In the data rows, 128 means zero.
Here is a table of points, one per row:
[161  78 143 118 151 149 112 108 117 147 130 131 137 114 180 113 132 142
 149  92  79 118 116 108 141 100 134 123 141 173 143  82 168 151 141 146]
[119 150 107 129 120 111 136 133 179 103 116 134 127 111 120 150 145 178
 139  91 103 140 102 133 142 147 156  91 118 187 122 125 143 139 135 126]
[133 123 133 144 141  93  93 157 111 102 145 176 199 107  94 103 129 138
  92 172 148 129 125 124 113 181 131 145 103 113 111  74 122 125 126 120]
[130 143 112 163 124 148 128  94 145 115  89 124 104 140 103 117 161 117
 126 126 119 120 108 147 157 142  89 133 132  98 105 109 115 133 125 119]
[104 126 114 125 150  91 122 122 107 133 115 119  96 125 116  77 132 145
 127 152  85 117 120 107 152 130 151 150 162 103 161 137 143  99 151 173]
[132 103 103 154 150 119 118 137 116 149 139 118 110 115 127 111  79 118
 110 136 201 139 106 110 127 104  73 132 123 106 107  72 163 112 127 128]
[136 131 112  70 132 116 129 162 126 152 144 128 137 134 127 103 126 104
 130 134  98 115 120 124 104 102 153  74 148 152 156  94 140 136 146 117]
[147 112 122 118 119 123 119 165 105 163 170 117 105 103 160 127  88 150
 111 132 156 114 123 101 149 133 114 146 170  61 119  98 126 140 103 103]
[137 151 124 139 106 101 118 124 111 103 160 122  76 162  93  88 145 155
  81 111 109  90 113 121 105 124 133 131 102 115 121 130 127 128 183 147]
[159 105 118 126 117 125 113 114 127 161 121 104 145  93 104 141 147 129
 125 133 114 113 124 164  93 101 163  46 126 151 102 115  66 160  96 126]
[ 82 118 145  87 112 130 130 103 132  96 142 117 112  40 114 129 149 140
 104 122 132 154 111 127 164 142 142 133 117 124 124 134 124 154 161 138]
[ 93 108 112 141  99 150 144 158 157 131  93 125 124 142 172  93 134 122
 119 133 136 160 130 131  89 154 128 169 138 130 112 151 116 111 117 113]
[142 146 140 125 130  73 142  98 114 120 122 121 140 124 123 173 125 149
 148 108 152 174 105 126 105 152  96  99 144 143 156 129 115 143 123 155]
[139 145 133 130 196 112 108 141 138 156 123 126 109 111 119 178 123 119
 137 122 115 119 139 123  97  93 130 201 126 151 112 131 119 131 160 195]
[141 126 133 177  99 108 108 141 133 164 170 112 100 101 198 141 114 117
 123 131 161 113 138 124 141 134 136  91 139 105 141 163 155  93 137 141]
[128 119 153 132 135 133 153 148 142  83 114 118 175 149 126 124 129  75
  68 106 134 137 140 133 132 130 139  59 165 131 138 146 130  89 162  98]
[160 130 148 138 106 118 130 104 110 122 119 147 119 122 116 129 147  93
 136 151  78 129 142 148 122 137 137 168 134 131 122 133 108 151 141 154]
[ 81 132 129 141 119 122 196 113 144 102 125  90 167 135 170 121 149  53
  85 150 143 135 119 117 107 139 152 137 151 143  86  98 128 153 103 141]
[116 131 143 129 125  88 142  96 128 138 114 113 135 118  97 126 144 108
 137 148 106 118 106  93 139 145 160 166  62 109 147 148 132 135 151 143]
[ 98 146 145 105 124 134 115 141 126 134 138 146 117 131 109 158 140 132
 149 144 117 154 127 175  99 132  67 108 131 126 148 114 121 174 140  70]
[147 125 132 140 109 135 127 135 119 111 135 146 102 137 119 139  94 142
 147 121  85 196 122 155  99 141 201 111  90 119 110 122 135 152 151 124]
[140 121 123 105  92 153 127 140 119 119 112 120 139 166 110 154 124 114
 139 128 132 149 114  90 131 108 130 138 139 116 161 146 117 138 107 132]
[133 150 133 125 161 147 127 139 123 159 143 126 135 113 185 168 116 119
 157 145 109 141 132 109 108 131 120 121 119  93  99 141 161  86 185 107]
[129  90 172 136 166 100 131 149 141 124 107  80 115 131 138 131 104 138
 104 135 122 135 118 152 159 129 118  97 160 119 119 144 154 138  84 128]
[ 93 165 140 147 151 129 171 119  95 134  28 138 128 127 135 158  92 124
 143  79 145 113 137 116 125  97 113 123 123 173 117 139 120 147 132  62]
[106 121 165  72 136 143 115 127 149 176 120 141 131 110  82 147 126 125
 124 110 144  86 142 148 115  58 189 128 132 132 154 117 100  99 116 105]
[114 106 115 148 134 150 130  84 120 134 126 146 150 127 147 108 104 125
  92 103 113 107 123 178 156 137 137 168 159 104 130 170 164 154 135 122]
[127 139 109 128 101 131 103 108  85 121 190 101 105 120 106 139 143 129
 118 102  94 108 184 109 113 155 104 158 142 139 136 110 157 114 116 147]
[121 116 104 116 145 113 119 127 117 120 151 125 135 110  89 168 122 114
 104 133 186 160 141 119 138 170 134 126 170 148  83 121 151  95 117 169]
[163 117 141 119 128 130 114 154 111 128  83 128 107 116 104 131 137 113
 140 186 102  97 128 146 153 156 131 132  81 145 126 122 144 109 192 132]
[149 128 156 150 140 126 115 128 123 159 110 134 124 141  70  88 119 114
 115  59 137 149 157  98  80 137 132 121 119 113 126 133 147 114 108 122]
[104 119 140 118 114 124 117 157 130 111 142 138 178 131 117 142 147 167
 142 119  70 103 128 155 138 117 113 111  93 131 158 140 177 141 112 157]
[139 149 170 103 110 147 130  82 130  83  99 124 151 145 139 135 135 134
  93 158 187 115 118  97 131 143 130 105 101 115 107 103 125 133 124 126]
[126 128  91 110  90  91 114 109 136  79 109 120  89 120  96 148  51 138
 137 140 102 124 138 130 115 121 111 135 134 128 126 118 133 120 148 141]
[113 138 133 122 181 136 130 128 127 172 138 134 100 124 131 133 129 117
 145 114 131  99 139 105 183 180 125  58 138 138 130 129  51 128 135 128]
[134 171 135 136 174  97 113 154 129 184 104 132 166 111 141 112 111 117
 122 145 130 176 131 136 152 122 117 115 137 131 150 169 114 140  72 141]
[112 132 161 180 129 123 102 128 109 153 136 127 114 127 127 122 138 155
 155 205 144 111 104 116 107 123 145 111 156 237 161 116 121 142 140 113]
[121 103 114 147 163 175 115 140 237 146 152 126 111 104 137 119  56 137
 112 166 165 139 139 112 134 143 109 144 144 126 115 111 145 105 132  88]
[171 145 108 148 143 128 142 126 157 116 130 111 132 148 134 109 116 131
 104 117 133 147 117 144 143 170 153 139 112 143 136 131 116 142 119 100]
[116 121 115  54 154 142 102  71 110 125 152 136 131 142 157 175 161 111
 103 126 141 139 111 170 123 124 133 108 122 166 137 141 156 125 110 119]
[140 122 129 152 147 106 118 143 108  66 167 119 120 122 139 157 146 103
 164 119 122 124  98 143 168  71  90 142 126 145 134 141  96 147 142 116]
[127 121 142 110 142 121 122 167 132 161  98 139  75 131 143 131 178 192
 131 119 132 118 130 135 116 113 111 126 130 102  98 135 133 133 115 126]
[152 185 141 138  99 172 150 121 110 152 166 129 126 161 144  73 109 112
  96 117 152 155 116 176 152 139 140 154 137 126 110 132 115  98 120 106]
[114 152  91 142 206 132 130 124 112 148 120 141 162 118  94 146 145 153
 145 109 105 127 111 138 112 115 123 126 162 115 169  91 118 136 118 104]
[159 145 137 140 107 108 115 125 126 144 119  84 114 124 170 125 140 157
 142 142  99 140 139  91 127 109 114 162 135 142 105 105 118 115 143  99]
[109 110 111 123 136 121 127 115 135 139 130 136 105 176  98 111 145 121
 171  87 144 133 125 129 110 142 173 141 110 101 120  92 126  88 149 134]
[140 105 110 129  85 103 129 127 135 144 119 134 135 166 109  96 130 104
 124 114 171 125 152 128 168 137  98 154 139 149 171 114 129 107 147 118]
[119 114 103 153  76 183  71 106 124 145  73 143 137 105 121 120 120  91
 125 120  96 158 102 111 119 139 115 146 149 104 136 140 111  86 116 114]
[168 165 103 110 119 106 140  99 153 114 159 239 123 136 141 117 115  99
 151 121  95 123 128 121 143 156 109 142  87 140 115 136 126 130 120 135]
[136 161 120 136 132 146 119 130  98 122 104  57 134 107 163 140 108 152
 169 123 154 111 154 182 122 126 152 119 117 117 126 126 108 109 113 110]
[145 111 103 159 116 143 114 114 136 132 113 159 134 151 160  77 147 125
  92 141 151 161 213 109 113  33 117  83 122 123 102 168 121 147 154 131]
[ 98 105  84 153 103 136 208 132 114 185 140 122 108 108 118 137 105 128
  88 171 167 127 172 137 134 111 110 115 105  93 118 137 141  97 116 132]
[105 113 156 132 179 139 113 132 142 131 139 124 123 144 156 120 103 138
 143 148 121 108 123 158 112 125 128 126 144 117 141 147 115 156  90  96]
[105 110 109 180 168 151 117 121 143 121 165 107 139  89  99 100 111 109
  90 132 135 120  96 115 117 120 133 121 114  86 107 135 173  98  96 127]
[132 112 120 117 155 114 172 119 130 100 124 135 114 124 157 115 122 145
 154 149 102 149 105 159 102 109 120 107 135 106 180 106  88 113 141 145]
[139  97 120 100 131 147 141 137 126 138 104 113 160 146 107 130 138 139
 130 112 134 113 156 103 109 205  97 162 127 136 123 112 116 146 157 181]
[103 131 126 138 164 125  75 138 119 107 145 160 153 177 180 166 148 104
  66  88 151 121 127 120 137 128  98 125 104 147 161 156 110 104 111 125]
[118 123 114 133 135 147 117 188 116  82 122 128 124 109 185 153  87 115
 130 161 132  46 164 157 126 144 123 121 151 122 118 136 146 116 107 162]
[113  88 151 116 135 125 134 111 100 154 164 133 140 100 113 139 140 143
 140 127  83 128 125 114 121 139  91  95 126 154 122 152 109 130 104  70]
[124 203 140  84 124  99 123 132 138 163 132  93 127 123 119 150 139 128
 120 130 117 128 103 144 120  96  98 101 106 160 145 130 127 139 114 121]
[127 159 121 127 165 118 120 119 134  42 137 137 120 102 136 106 195 131
 164 131 186 154 110 151 155 110 122 121 112 145 105 104 117 117  81  99]
[126 138 130 100 124 156 109 119 131 120 134  82 138  97 114 113 129 138
 144 116 135 114 129 115 141 108 109  99  79 130 168 116 117 162 122 165]
[117 105 123 136  95 123 123 127 144 140 138 145 131 132 159 109 127  85
 142  68 144 130 157 136 110 144 142 162 114 122 132 117 113 171 156 149]
[138 117 123 129 105 100 124 153 144  96 124 114 162 124 150 142 132 108
  99 113 136  78 113 110 124 117 152 132 156  92 106 150 118 120  95  81]
[129 155 141  91 133 127 167 122 111  70 150 111 105 130 101 137 125 127
 133 123 115 112  97  75 129  99 148 134 126 155 127 140 119 141 107 115]
[139  76 129 111  68  80 147 123 125 133 111 155 102 167 120 138 144 137
 185 133 110 128 129 104 138 133 134 115 137 143 135  95 164 112  86 131]
There is one direction along which these points spread out most. How many in every 100 of the points above lie lower along it than each point below? Answers are rounded to whole numbers. More than half of the points above lie lower than the first one.
[118 180 133 142 111 142 106 143 144 152 137 145 120 132 155 145 114 135
 130 165 153 101 125 131 139 120 109 112 204  47 106 120 175 205 141 139] -> 14
[139 132 144 108  96 149 138 133 127 174 134 123 152 137 137  61 117 128
 196 125 179  93  93 156 116 150  93 141 130 131  98 203 160 119 130 131] -> 24
[149 103 120 159 128 180 129 114 133 175 128 135 130 155 144 133 111 118
 122 157 151 116 108 115 108 143 137 150 108 120 148 143 131 137  83 126] -> 18
[128 127 155 109 133 106 220 148 117 145 136 156 126  96 136 154 142 175
 106 121 144 150 119 138 122  94 131 160  97 123 145 124 110 114 136 129] -> 59
[155 172 130 130 119 213 186 158 129 104 118 148  97 123  95 134 172 130
 134 124 108 140 120 105 131 146 152 143 164 127 157 122 148 125 156 171] -> 59
[115 120 145 118  91 163 110 121 134  90  92 155 103 130 102 111 105 128
 128 134 158 151 125 133 118 150 106 141 141 133 140 161  92 131 125 168] -> 39
[142  89  89 129 129 151 134 141 141 126  98  96 150 179 143 128 154 112
  82 116 138 142 114 120 141 132 132 168 109 131 128 150 131 145 129  99] -> 23
[111 109 126 137  99 124 117 143 127 139 141 124 183 173 116 139 134 130
 152 124  69 158  74 139 163  83 142 133 116 136  75 111  99 110 169 198] -> 76
[106 144 141 121  74 129 147 143 107 102 124 144 110 142 122 118 130 139
 107 113  54 143 160  93 149 140 133 112 103 129 123 104 142 118  96 146] -> 59
[120 117 168 124 157 105 125 102 140 100 166 111 137 139  93 143 126 129
 189 128 141 133 218 147 147 112 117 113  95 131 133 122 130 138 121 124] -> 76
[158 118 124 146 116 124 138  90 159 108 127 148 155 152  83 118 142 194
 122 139 124  78 152 109 118 124 142 166 142 127 119 150 102 100 164 117] -> 47
[118 145 107 132 103 103 111 145 106  91 131 142 128 130 133 121 143 136
 185 137 118 163 169 111 121 139 217 161 127 108 122 147 137 148 147 125] -> 59
